128 stands for zero in the data rows.
Each row in the table below has a label, given by one hidden rule.
[119 176  81 108 130 141 127 118 149 119 121 119 141 129  97 117 121 150
 123 121 161 117 115 129 147 122 127 105 102 120 130 124] RM
[152 154 205 133 203 111 120 139 132 145  78  98 150  78 144 118 182 124
 156 146  88 123 135  94 145 124 132 105 116 124 131 103] RM
[ 93  87  45 149  70 160 123 125 173 135 131 129 126 107 124 136 125 134
 100  88 171 124 125 117 146 137 128  93 169 102 123 135] NL
[139 158 151 128 141 138 129 135 106 148 135 140 107 132 151 146 128 140
 154 144  77 124 134 127 117 127 111 116 125 126 131 105] LF
[128 116 125 147 100 134 117 116 145 124 162 176  92 133 105 120 154 187
 125 123 186 117 142 146 204 133 131 116 149 139 125 151] DD
[129 120 104 158  85 121 128 128 102 116 105 148 100 145  98 132  74 105
  96 106 183 125 136 159 123 135 152 132 116 131 126 110] DS
[126  93 117 112 122 105 132 151 124 129 152 145 144 154 115 127 126  23
  71 140 101 137 127 163 156 118 169 138  92 123 127 126] RM
[156 136 152 137 181  81 119 137 120 139 191 105 142 179 184 128 150 131
 134 141  96 134 120 138 105 140 129 154 134 161 124 142] DD
[139 117 103 135 115  98 127 125 125 123 116 146 116 134 142 134  99 145
 127 116 177 117 124 159 128 120 164 105 129 156 123 150] DD
[137 155 167 117 132 132 122 115 126 142 130 136 120  95 124 144 124 201
 191 122 129 111 133 117 155 131 120 116 114 160 119 134] DD
[138 162 172 145 156 121 126 130 138 147 156 141 127 115 111 122 141 167
 122 139  57 125 141 119 131 130  90 113 126 129 126 114] LF
[121 109  84 141  73 153 122 132 123 128 174 142 163  71  87 127 136 187
 119 140 114 120 113 131 125 137 126 127 155 104 134 138] DD
[122  72 158 151 167 145 111 133 129 165  86 113  67  84 127 138 164 160
 104 129 163 120 125 122 221 129 106 115 101 177 113 150] NL
[121 101 117 141 109 139 137 126 116 133 104 146  91 139  78 134 172 106
  84 114 144 116 130 133 109 131 127 129 149 101 137 168] DD
[128 204 116 134 111 154 112 111 141 151 210 145 136  98 157 158 117 183
 159 136 167 127 143 121 127 135 122 117 167 126 140 131] DD
[121  95 117  88 130 104 134 138 104 124 155 126 143 151 116  97  81 150
  76 130 136 137 124 163 100 120 142 133 118 130 130 102] RM
[125  60 185 133 152 176 131 131  97 123  56 103 119 106 141 123 147  79
 110 126  83 139 106 149 133 129 144 125 104 136 126 138] NL
[132 172 152 122 184  93 121 110 150 148  61 111 138 104 150 117 109 152
 187 131  91 130 120  80 107 124  51 121 132 157 134  72] RM
[137 103 153 154 116 133 136 139 100 127 114 127 113 110 116 119 168  84
 121 132  87 127 124 186 143 125 178  97 107 170 108 160] DD
[117 124 118 149 141 173 119 123  88 148  95 139  53  66 131 117 144 145
  73 138 139 105 127 130 173 121 104  92 133 136 121 130] DS
[137 192 128 130 126  91 138 121 135 150 172 109 182 201 119 151 134 138
 187 124 110 120 145 104 100 130 144 152 186 120 134 111] LF
[114 132  68 121 136  59 125 107 144 133 167 178 133 140 149 149 127 220
 160 116 163 126 141  95 165 140 127 128 159  91 135 136] DD
[128 195 133 154 134 155 130 130 135 109 114 179 135 121 127 154 140 111
 112 125 147 119 130 112 138 135  86 137 155 139 128 149] DD
[150 132 175 138 150  94 125 117  97 148 129 122 127 163 177 112 147 135
 120 138  92 145 120 113 116 125 150 143 127 153 121 133] DD
[110 115  83 153  66 160 137 119 119 115  46 129 104  53  63 108 105 107
  93 108 242 129 141 134 147 125 102  88 106  95 120 110] DS
[144 130 195 155 153 106 117 143 106 145 191 124  90 173 188 145 175 130
 158 151  71 141 122 147 150 133 168 129 141 183 120 178] DD
[141 159 193 132 150  59 112 124 103 155 182 130 132  79 178 146 190 185
 200 152 101 128 143  92 135 133 107 119 155 167 125 167] DD
[116  61 107 165  91 168 121 133 138 114 145 139  40 161 101 131 135  65
 110 128 162 112 101 192 138 143 159 147 130 130 109 141] NL
[143  87 150 146 118 165 107 127 147 136 105 144 124 148 102 130 134 136
  95 136 148 130 134 138 133 127 153 135 154 117 127 129] DS
[139 154 205  97 164 122 119 139 126 155  95 105 126 126 149 127 187 153
 149 158  87 127 126 148 127 136 143 139 118 162 123 132] DD
[134 179 167  88 115 101 128 133 124 120 119 123 157 152 142 133  91 125
 179 129 107 136 129 120  69 138 183 154 141 135 133 131] DD
[125 137 189  97 146  76 129 135 105 132 141 104 163 204 155 135 141 104
 177 139  31 144 122 142  94 125 113 130 125 129 125  96] RM
[128  93 113 101 128 157 141 121 104 115  97 138 169 122 126 105 122  70
 150 116 143 135 118 122  82 117 105 123 114 157 136 127] DS
[131 136  92 121 118 109 125 132 161 125 161 113 143 153 149 137 119 136
 185 141  81 121 132 119 113 129 147 141 149 103 122 120] RM
[119 150 119 133 115 121 126 126 153 118 157 138 172 180  87 129  51 119
 166 135 146 128 138 114 157 131 135 139 134 133 139 101] RM
[141 152 145 177 134  95 110 115  99 135 171 106 101 130 141 149 157 155
 172 142  98 127 148 164 119 138 119 132 132 170 122 117] RM
[127 140 121 101 117 156 128 122 130 128 150 129 133 140 117 119  88 122
 105 122 185 140 130 135 106 124  80 108 129 127 124 120] RM
[118  78 152 138 134 169 134 144 110 135  75 121  80 130 142 109 137 140
  32 126 191 118 121 158 199 138 105 122 110 154 127 137] NL
[113 177 117 108 116 138 142 106 159 115 126 122 199 126  99 121  72 151
 152 121 118 140 137 108  83 115  65 114  81 102 145  99] LF
[124 139 128 156 146 157 128 111 127 153  83 149  89  88 111 129 167 188
 115 148 130 132 140  97 180 134 113 135 151 200 115 138] DD
[116 120  91 108  56 125 143 138 133  92 105 127 169  86  99 123  67 128
 151 101 129 130 114 152 121 121 136 104 126  96 133  96] DS
[134 135 123 138 104 115 131 104 123 169 115 130 132 127 107 151 148 161
 191 126 170 118 141 108 135 127 124 131 133 110 137 144] DD
[121 108  93 132 120 141 135 139 165 125 130 111 168 143 142 128 142 155
 131 124 146 124 114 132 148 117 119 111 114 116 134  92] RM
[130 125 205 124 172  86 122 131 106 129 122 109 103 168 150 120 189 153
 123 155  28 143  98 163  98 136 212 157 119 152 122 178] DD
[146  99 121 102 185 133 141 129 113 137 132 134 138 143 144 139 173  97
 178 118  98 139 136 117 151 120 136 136 124 140 132 110] RM
[134 144  96 103 138 127 133 128 131 125  75 120 164 156 118 116 107 103
 124 103 150 135 122 150  70 121 137 142 156 103 126 109] DS
[127 147 131 106  73 102 133 109 139 132 155 145 121 126 132 135 118 143
 152 133 108 124 146 115 158 135 117 123 148  98 132 139] DD
[142 147 132 152 129  97 130 134 113 115 173 117 172 146 187 136 120 162
 143 138  98 128 130 153  92 142 162 147 152 170 129 136] DD
[143 119 118 122  90 144 131 129 143 127 178 115 133 184 139 139 127 109
 101 148 121 135 138 127 145 140 146 142 144 166 133 146] DD
[122 139 164  94 149 141 131 122 110 134  97  90 111 118 108 111 150  95
  61 128 130 150 119 126 138 114  98 103  77 150 122 100] DS
[125 124 113 144  49 116 126 121 135 131 143 151 118 132 135 140  78 109
  72 114  94 123 129 127 141 140 136 148 165 106 138 133] DD
[128 164 124 149 128 164 122 119 167 137 127 131 104 108 121 112 167 161
 116 114 176 125 136 100 144 124 112 112 134 175 116 110] LF
[129 107 184 121 126 136 132 124 122 134 113 112 112  97 160 130 135 114
 187 125  81 128 135 121  88 126  95 131 107 117 126  90] DS
[123  98 145 124 124 133 144 136 130 104 110 149 158 146  91 128 110  72
  52 111 209 146 102 122  98 120 140 132  82  81 135 108] DS
[119 133 136 160 117 121 119 139  85 122 128 137 125 192 148 150 208 160
 101 143 142 123 111 120 131 129 152 145 141 162 119 132] DD
[142 142 138 109 135  79 120 127 130 123 141 115 157 161 142 157  96 142
 173 155  68 133 138 102 104 116  62 134 135 146 138 135] DD
[135 167 163 129 155 121 115 124 117 150 104 115 106 122 151 137 144  81
 145 149  93 142 106 123 114 126 112 129 115 167 128 112] RM
[111  40 107 156 150 166 134 156  76 124 139 157  96 107  81  96 134 108
  56 120 186 120 110 176 189 128 147 114  89 159 123 149] NL
[131 155 150 143 147 120 128 130 111 157 132 130  86 130 185 142 142 215
 185 142 115 129 140 111 153 122 118 125 147 150 134 115] RM
[115  52 129 166 114 132 126 133 139 122 114 129  81 130 104 126 119 141
 138 146 168 116 115 158 152 128 143 131 124 140 121 156] NL
[125 137 144 150 125 159 123 124 118 147 144 134 108 130 127 142 122 154
 115 124 138 124 124 116 130 118 125 125 118 147 118 131] DD
[115  91  93 151 147 168 117 109 125 136 136 154  74  58 120 101 172  91
 108 113 130 126 120 142 184 132 104 124  80 118 116 154] NL
[135 159 161 111 144 122 133 132 138 120 156 149  75 112  76 133 121  97
 100 123 111 117 113 131 191 128 157 107 139 125 123 119] LF
[120  88 102 125  96 144 120 132 104 133 116 142 140 190  87 110 119 128
  73 138  85 121 123 148 161 142 193 122 125 125 114 176] NL
[134 126 185 164 159 159 114 130  81 129 137 137  85 181 195 128 202 100
 126 150 170 120 113 163 173 127 153 118 121 166 110 173] DD
[109 173  82 134 141 160 123 118 144 135 134 139  89  95  64 118 111 115
  62 107 125 120 122 110 173 113 112 105 126 132 117 102] LF
[124 123 134 146 130 108 130 135 123 123 130 135 102 116 120 127 183 152
  99 136 103 135 128 111 152 124 112 128 120 175 113 112] RM
[145 143 129 116 124 102 133 123 127 143 144 135 123 141 104 135 142  92
 118 138 157 116 121 144  75 127 137 133 155 120 136 149] DD
[133 173  67 129 128 137 111 122 151 140 115 148 116 130 146 155 125 139
 172 126  78 112 147  92 109 125 109 129 115 151 130 122] RM
[134 113  98 130 101 120 125 140 112 121 145 142 102 215 145 136 157 108
 201 123 116 114 133 155 100 137 126 153 181 127 123 135] DD
[139 126 142 141 117 100 118 128 141 115 128 136 129 104 148 151 109 152
 127 139  89 121 133 112 134 134 132 151 167 102 143 138] DD
[116  79 123 124 134 166 126 133 121 130 133 120 117  97  93 114 114  58
  49 107 153 118 117 142 138 117 125 120  98 131 127  70] RM
[145 171 166  98 134  87 130 121 150 125 162 115 189 102 169 144 119 138
 178 127 129 130 145  63  31 126 140 137 120 111 136  96] LF
Here are more rows. What is the label of each one?
[122 171 143 122 117 101 131 122 141 143 143 137 112  83 135 132 116 125
 169 130 123 118 127  96  60 131 113 132 123 116 132 101] LF
[141 123  67 107 100 105 125 135 136 115 133 172 125 159 142 133 119 138
 160 109 132 125 124 150  99 130 142 133 152 123 127 167] DD
[135 165 112 104 138 124 132 112 165 139 140 148 171  84 121 146 111  97
 142 138  69 128 143  86 107 131 114  97 149 147 127  83] LF
[106  80 154  84 131 152 130 125  90 112  64 107 100 123  88 130 141 106
  63 122 151 124 127 143 104 126 113 151  99 140 119 131] NL
[127 118 154 162  94 152 131 130 135 134 137 129 172 152 135 122 111 145
 158 119  90 118 157  91 129 130  91 128 149 132 117 134] DD
[147 172 169 102 134  94 131 149 114 136 127 127 103 166 189 149 185 162
 192 152  81 146 132 144 102 121 121 142 126 125 124 109] LF
[133 101 159  98 119 112 123 124 148 123 157 119 125 111 137 116 124 188
 151 124 113 136 138 143 100 128 129 146 170 144 139 107] RM
[128 163 128 134 119 147 124 106 119 133 159 152 138 127 151 140 109 163
 143 135 200 123 130 116 124 131 136 114 124 142 139 150] DD
[118 113 140 142 129 136 127 155  97 131  94 124  95 151 158 123 147 122
 112 138  79 137 127 132 104 130 162 124  93 143 112 169] DD
[143 172 121 158 166  95 128 128 144 141 123 109 122  93 116 146 137 212
 102 129 135 130 135 144 149 122 102 114 148 161 123  98] LF
[127 107 124 120 155 112 124 134 145 132  58 107 148 107 123 116 134  72
  49 135 135 153 126  92  95 125  82 123  79 175 124  90] DS
[129 185 138 121 142 173 122 128 152 127 159 149 186 103  87 115 112  89
 142 109 225 128 138 124 181 126 104 128 130 119 129 100] LF
[119 117  91  81  59 158 149 131 140 117  86 108 137 128  99 116  88  84
  49 102 200 149 122 134  70 106 146 124  80  65 125  97] DS
[150  78 138 123 134 108 120 134 136 130 137 120 148 122 161 146 109 143
 163 160 132 133 121 152 129 124 120 140 114 110 117 139] NL
[130 112 117  96  98 117 137 125 115 101  96 123 150 156 127 125  97  73
 112 142 129 144 114 152 118 120 142 165 133  96 132 118] DS
[104 106  86 130 129 156 129 131 126 115  96 137 149 114  98 107  88 149
 106 122 136 118 139 125 127 132 166 123 125 112 132 113] DS
[154 132 150 146 129  73 126 131 112 137 105 101 143 164 148 141 118  99
 139 125 116 137 135 137 110 127 122 130 114 122 132 107] DS
[133  59 125 142 118 174 130 135 116 115 154 121  91 164 130 116  66 111
 137 122 126 129 131 144 145 130 163 158 115  94 127 147] NL
[103  74  87 130 145 142 140 118 115 108 145 136 112 111  96 128  95  95
  48 124 200 117 128 127 107 136 138 111 171  92 122 170] NL
[119  91 142 148 177 138 130 147  71 147 141 129 100 182 152 119 114 123
  86 140 113 131 110 145 125 131 168 131 124 118 132  98] RM
[144  72 135 158 125 116 112 123 105 146 147 136 128 146 199 136 132 166
 165 139 114 123 121 145 171 144 129 132 127 161 122 155] NL
[113 164  85 133  97 127 142 119 194 118 161 145 183 148 123 135  50 151
 165 131 123 132 140 113  63 132 152 130 165  41 130 144] DD
[107 143  65 118 117 181 121 130 119 126 122 145 109 155 155 130 114 111
  91 118 208  94 136 131 194 152 158 121 121 147 122 188] DD
[126 139  88 127 157 150 121 128 119 141 111 127 165  53 108 105 144 195
 138 128 136 126 137 108 142 113  79 109 138 133 137 107] DS
[121  75 133 109 110 180 131 136 118 112 143 117 103 122 102 108 116  50
  86 119 137 133 127 146 129 131 146 108 122 107 125 111] RM
[ 99  73 145 136 161 168 130 139 142 121  73 159  97  73  62 114  92  21
  73 123 176 126 117 148 198 133 110  88 101 120 110 143] NL
[138 133 139 132 139 110 126 131 115 130 178 134 102 170 113 140 181 160
 183 132  80 111 133 150 102 133 133 141 136 152 134 151] DD
[138 133  87 112  59 171 136 131 193 107 148 148 143 105  88 127  68 193
 119 118 156 126 150 106  93 133  88 112 153 101 145 100] RM
[145 125  89 112 174 125 136 139 105 117  89 105 134 143 135 118 151 125
  90 141 133 139 114 133 143 126 136 143 142 122 122 120] DS
[128  43 116 133 133 116 124 143  90 126 111 140 106 131 169 128 108  77
 103 137 145 137 119 134 162 126 168 121 120 108 125 167] NL
[127 137  38  91  70 117 134 125 135 122 133 120 172  99 110 134  81 116
 138 117 162 134 140 118 121 125 126 126 150 103 142 110] RM
A new table starts here. A hidden rule labels the rows of this table. It goes by one to three of the table's principal directions, not those with the most spread.
[129 124 161 139 140 133 138 126 127 134 125 139 118 136 118 117 126 116
 142 146 126 106 126 135 128 140 130 128 108 124 133 143] e
[105 129 132 142 108 134 147 129 103 103 136 141 156 130 174 136 159 119
 112 135 153 118  95  92  86 111 146 119 137 106 110 168] e
[116 141 101 107 113 115  92 123 115 131 121 115 157 142 149 135 138 134
 108 119 146 139 127 100 102 117 113 135 147 131 108 134] d
[ 94 169 136 126 104 135 132 106 119 149 117 107 142 205 126 116 104 136
 108 173 169 126 125  64  93 130 122 116 123 111  76 224] f
[112 107 203 192 153 156 182 129  96 104 125 157 130 127 156 114 161  90
 165 155 154  70  89 127  95 121 161 120  95  79 113 186] d
[130 121 112 126 134 133 115 117 127 119 129 114 129 119 121 128 132 138
 129 114 133 148 135 141 143 120 130 116 141 147 142 107] f
[113 152 119 126 104 136 135 126 159 145 121 110 126 168 114 130  98 141
  96 145 128 152 137  97 120 133 121 138 123 118 104 143] d
[100 179 116 136  48 142 189 127 171 102 121 132 137 151 138 155 110 153
  83 138 113 142 114  60 121 173 137 120 150  81 100 205] d
[130 138 100 118 123 118 118 139 138 139 120 116 131 129 129 138 113 138
 123 113 123 138 137 122 129 125 116 145 135 116 106 120] e
[128 108 163 145 148 140 124 132 115 113 120 141 144  97 138 134 150 111
 134 118 110 122 116 149 119 123 126 129 128 124 150 100] f
[128 162 125 103 113 121  87 107 134 121  93 110 154 124 100 141 114 149
 125 104  97 151 153 127 155 168  87 115 167 137 140 124] e
[136 113 113 128 134 122 142 151 131 137 147 137 116 117 140 131 125 123
 122 129 125 128 121 135 121 105 140 143 115 125 123 106] e
[157 117 104  96 145 115  90 133 159 155 129 114 102 113  86 126 102 141
 124 111  94 159 164 171 170 134 107 143 126 174 165  46] e
[137 137 145 149 112 155 183 119 184 116 126 128  84 123  77 129  94 148
 130 136  89 144 145 147 186 175 142 109 121 127 160 132] e
[170  78 137 144 187 145 154 130 170 162 154 121  34 122  58  92  94 127
 170 144 120 129 161 212 201 124 157 129  69 178 177  63] f
[127 112 166 155 146 137 130 128 101  95 109 147 153  85 153 137 166 108
 157 104 119 100 109 147 119 135 128 124 138 103 139 125] d
[128 121 167 156 139 136 165 131 124 128 143 146 109 144 125 108 128 107
 144 162 141 103 116 130 124 123 151 123  95 115 126 149] e
[118 161 160 148 123 132 145 108 121 125 104 123 129 164 112 115 114 126
 160 146 145 100 133 107 135 161 123 114 123  93  96 203] d
[ 98 165 106 132  80 130 147 128 132 116 125 119 158 161 157 143 124 139
  91 136 148 143 112  63  92 125 131 128 147  90  80 183] f
[113 120 127 125 139 143 104 109 114 128 113 112 141 131 134 130 142 135
 127 121 146 133 126 126 115 123 122 119 138 142 129 142] e
[150 114 177 151 156 131 156 141 141 138 131 150  94 120  99 111 114 106
 161 147 104  99 134 167 153 143 135 137  89 119 147 108] d
[139  85 172 138 180 126 109 137  71 121 127 158 142  80 156 123 172  93
 168 118 128  81 105 169 107 108 128 128 117 132 151 110] e
[139 102 152 156 168 128 145 134  84 111 143 145 124  99 141 116 148 105
 174 126 144 100 112 161 132 100 150 111 119 118 132 125] f
[121  94 138 154 139 133 149 146  99 108 154 152 141 107 179 128 172 101
 124 131 152 112  91 126  86  81 161 133 117 115 126 115] f
[132 100 111 120 152 124 120 128  90 129 154 130 123 115 147 119 147 124
 140 129 157 122 116 143 120  89 147 111 127 157 136 126] d
[122 123  82 109 116  99  99 143  91 116 149 132 167 115 186 139 164 121
 108 108 157 135 107 104  85  80 132 138 153 126 106 109] e
[132 181 127 123  95 126 149 106 180 143 112 106  95 184  65 114  70 155
 132 150 118 140 166 108 179 187 116 119 122 120 114 172] f
[120 197  93  83  85  85  68 134 128 140  93 108 187 152 132 153  99 144
  98 103 104 154 150  77 111 148  65 153 174  98  78 131] f
[118 158 144 132 114 118 129 135 108 115 103 136 163 122 147 145 127 123
 137 117 115 109 119 104 111 146 107 132 148  79  96 168] d
[160  68 135 112 201 104  71 150  73 143 148 145 133  70 143 117 160  95
 160 107 123 115 125 199 122  70 121 140 116 173 168  28] d
[110 151 114 118 105 119 135 123 116 145 136 123 131 180 144 119 120 131
 115 160 169 113 119  78  96 123 134 126 120 118  85 201] f
[120 131 132 124 122 124 127 136 139 154 141 128 124 168 128 115 117 118
 101 161 142 133 127 107 101 109 131 145 103 133 115 123] d
[133 146 165 155 113 137 192 129 124  95 124 156 118 104 121 136 121 127
 161 131 101  95 115 130 156 172 142  99 135  86 130 190] d
[118 163 144 144 106 127 160 123 133 125 123 129 127 163 119 122 107 128
 134 151 136 116 128  97 129 148 131 120 122  92  96 185] f
[104 154 122 117  96 123 130 122 102 118 126 132 161 146 160 139 139 133
 110 138 146 119 108  78  92 130 125 115 149 110  98 196] d
[141  76 157 159 174 145 158 136 121 134 149 146  86 113 129 106 147 103
 163 143 147  93 115 171 132 107 164 132  82 138 148 114] d
[134 109 122 131 161 119 108 135  93 132 129 126 135 114 148 124 144 115
 155 114 151 111 122 144 116  98 128 135 125 124 112 120] e
[136 126 125 133 134 137 131 122 137 114 116 121 121 102 113 137 124 140
 145 104 111 134 138 151 159 146 125 119 142 127 142 118] d
[143 166  93  70 119 104  60 109 141 149  95  96 138 128  79 139  87 164
 126  98  89 162 176 138 174 170  70 122 169 162 140 108] e
[118 114  95 110 112 131 106 131 142 128 137 121 141 122 150 141 148 136
  85 116 132 157 122 116 105 108 129 141 139 153 141  91] d
[133 110 130 150 141 143 157 140 145 129 139 129 106 119 122 126 120 125
 130 130 124 134 126 146 137 113 147 133 110 122 132 106] f
[131  97 174 155 178 151 130 110  95 119 124 131 118 110 116 110 144 114
 171 134 140 107 123 169 140 119 140 100 115 144 154 133] f
[126 178  68  66 103  90  36 122 130 147  97  87 179 142 116 150 100 159
  94  89 108 184 165 103 130 133  62 144 183 143 105  88] f
[112 139 156 131 115 147 135 104 114 104 109 134 147 118 131 138 142 136
 130 129 118 118 117 116 127 162 122  96 150 127 144 181] e
[122 109 146 135 121 153 141 118 138 106 125 139 128  99 132 139 150 132
 115 122 108 131 116 138 131 146 137 114 137 144 168 124] e
[129 107 128 127 150 136 125 122 111 134 135 126 117 122 129 121 135 128
 141 132 143 120 124 143 128 115 137 117 121 148 137 136] f
[116 138 134 119 117 128 127 121 110 129 128 132 142 141 139 129 133 129
 120 142 138 120 117 105 108 131 126 116 135 128 121 169] d
[138 111 131 147 142 132 168 143 145 148 152 135  83 146 118 109 112 118
 141 155 144 112 127 139 135 113 157 140  85 122 118 131] f
[124  84 160 180 142 155 198 144 123 106 159 160 102 110 159 119 161 101
 141 149 150  94  89 139 109 102 185 125  91 107 136 142] d
[132 133 158 137 135 138 145 123 142 138 123 130 108 140  98 118 106 127
 136 149 112 123 137 138 145 147 126 121 111 130 139 138] d
[151  48  86 107 186 111  76 148  76 128 163 137 132  58 177 128 189 110
 142  87 152 126 111 186 109  52 145 140 130 185 165  31] e
[105 147 102 126  95 133 145 127 133 127 130 119 138 155 150 138 125 141
 100 137 151 135 116  80 101 124 136 129 137 109  92 180] e
[159  64 125 123 198 122  69 137  95 118 123 131 135  44 139 134 172 112
 167  69 110 126 133 213 145  96 118 140 138 167 180  16] e
[117 124 173 136 143 132 107 117  88 113 102 143 164 112 150 131 162 109
 149 122 129  92 111 127 102 141 112 122 137 115 131 156] d
[104 126 116 133 125 126 135 129  82 128 140 130 149 151 179 126 152 118
 127 145 185 103  96  86  73  91 146 123 126 107  80 197] e
[ 98 194 111 110  61 109 137 131 124 125 118 128 172 174 155 147 111 141
  87 144 134 132 116  42  87 145 109 128 156  81  68 211] d
[ 99 215 133 121  48 118 161 122 147 120 102 129 159 183 128 146  91 147
  98 152 115 124 126  39 112 187 105 120 153  65  70 241] e
[136  99 153 133 164 130 123 134 108 143 133 140 116 118 132 116 139 109
 149 138 134 100 121 153 118 114 132 135 102 139 138 120] f
[120 139 164 153 123 143 177 119 133 130 128 138 103 159 116 112 115 123
 148 165 143  94 121 113 131 153 147 114 101 104 112 203] f
[131  87 161 142 166 123 125 147  65 114 136 166 150  80 181 131 181  91
 159 120 138  75  90 149  87  98 139 132 120 115 133 130] f
[122 129 157 131 143 134 104 114 118 131 114 123 143 138 117 119 132 120
 130 135 127 130 132 133 121 129 114 123 126 138 138 119] f
[113 129 124 127 113 129 124 128 108 108 123 135 159 113 163 145 155 127
 115 115 132 125 108 108 100 123 128 125 150 115 121 146] f
[108 182 128 121  97 131 123 102 144 140 101 100 137 189 100 123  91 149
 118 148 139 140 148  83 133 163 106 117 139 113  92 195] d
Here are more rows. What is the label of each one?
[128 106 153 171 136 154 192 138 161 134 151 139  81 147 117 109 118 114
 129 163 140 118 118 136 131 117 170 136  78 115 128 131] ~ d
[102 161 117 122 102 128 122 118 119 132 117 112 156 166 140 133 117 138
 105 140 148 138 123  78  99 125 117 123 144 108  87 181] ~ f
[117 101 140 144 150 136 125 132  99 126 141 134 141 127 157 120 156 108
 125 138 156 121 106 128  92  85 145 129 115 131 125 119] ~ f
[101 170 122 120  85 127 120 111 128 117 115 115 164 164 137 136 123 141
  96 137 138 148 126  74 106 140 114 116 155 113 103 172] ~ f
[123 149 111 118  95 130 162 124 155 139 149 125 101 165 109 122  97 146
 103 161 132 143 133 100 139 139 143 114 120 138 123 166] ~ d
[115 106 127 148 123 142 164 135 122 118 149 141 120 130 162 127 152 119
 121 142 158 111 100 113  99 107 162 128 112 118 119 157] ~ d
[112 154 111 130  88 141 156 122 166 128 129 114 121 161 116 134 103 149
  93 143 128 156 132  93 131 142 135 124 132 119 113 155] ~ f
[124 153 124 131 100 121 143 129 129 105 118 135 145 120 140 144 131 134
 129 114 118 122 122 108 130 152 124 123 150  96 113 156] ~ f
[132 144  88 121 126 115 131 127 135 151 135 104 106 166 115 116  98 141
 140 134 161 131 144 114 140 118 132 134 118 120  85 157] ~ e
[119 113 118 137 132 133 135 129 118 127 136 127 126 135 152 125 146 123
 130 130 161 116 114 118 107 108 146 133 119 122 111 147] ~ e
[122 159  75  89  95 102  90 131 139 146 131 106 151 158 132 136 111 145
  87 122 134 166 143  91 114 115 105 143 150 137 102 112] ~ e
[143 141 123 111 139 127  89 100 133 115  93 106 130 101  86 134 118 152
 159  88 100 142 162 163 186 173  96 107 164 149 158 112] ~ d
[144 124  68  78 116 114  67 121 161 135 131 102 130 107 104 141 122 159
  90  91  98 192 161 150 161 129 102 134 162 192 174  33] ~ d
[146  98 157 151 162 135 131 142 129 119 126 142 120  86 123 127 140 109
 151 112 102 122 128 176 143 120 132 138 115 125 157  66] ~ f
[129 188  90  96  82 123 112 102 190 142 104  87 115 173  63 132  67 175
 103 124 103 180 178 105 183 183  95 120 154 142 124 136] ~ f
[142  77 173 144 171 131 130 144  79 105 127 172 139  52 168 138 182  95
 170 106 111  72  96 174 111 123 136 128 123 122 162 115] ~ f
[113 124 135 158 120 145 186 121 117 117 148 136 107 154 145 114 137 124
 141 159 174  99 104 104 114 121 171 107 108 107 103 209] ~ f
[108 209 117 100  67 114  89 107 159 123  74 100 178 166 106 152  94 157
  93 111  95 163 157  71 133 189  68 134 178  99  98 157] ~ d
[125 136 109 119 112 125 113 124 135 115 130 119 144 122 129 136 132 138
 106 114 121 160 132 123 132 122 122 122 151 139 138  98] ~ f
[135 100 174 169 146 150 188 123 110  93 139 161 101  93 135 120 157 111
 177 135 133  78 103 157 147 147 167  99 112 113 154 171] ~ e
[107 154 131 127  96 126 146 125 110 117 128 136 151 148 153 136 133 130
 113 144 142 116 108  81  99 135 130 114 141 103 100 197] ~ d
[124 168 103 106  86 101 121 144 142 134 121 128 151 145 138 145 110 136
 101 123 113 136 132  88 115 142 106 149 145  99  95 139] ~ e
[123 153 122 134 105 120 146 132 127 115 124 131 139 134 138 136 123 131
 130 124 130 123 123 104 126 139 128 126 140  95 101 160] ~ f
[130 137  93  93 105 120  97 127 153 136 122 115 135 123 121 144 122 149
  95 111 107 159 143 121 135 141 108 138 149 153 143  98] ~ f
[134 155 151 136 104 128 146 134 170 125 115 135 124 134  99 133 102 129
 116 133  85 138 143 124 150 167 114 139 125 107 136 111] ~ e
[147  96 157 151 167 141 142 131 140 135 131 135  91 113 105 111 129 113
 161 131 123 109 136 175 153 130 142 135  94 137 154  96] ~ e
[127  76  97 117 140 130 128 144  96 122 173 144 128  93 177 133 171 121
 107 125 152 132  95 138  94  68 162 122 128 165 151  99] ~ d
[154  77 140 131 164 129 128 143 121 121 150 152 107  70 130 126 154 111
 146 114 105 119 121 187 146 112 144 129 116 160 183  56] ~ d
[143  94 143 146 176 119 119 142  97 136 132 140 120 110 145 114 151  98
 174 121 151  88 120 161 118 101 138 147 101 118 119 109] ~ e
[127 156 138 128 106 113 145 133 121 123 123 142 136 139 135 131 122 124
 138 136 125 103 123 104 123 152 122 128 132  96 104 175] ~ e
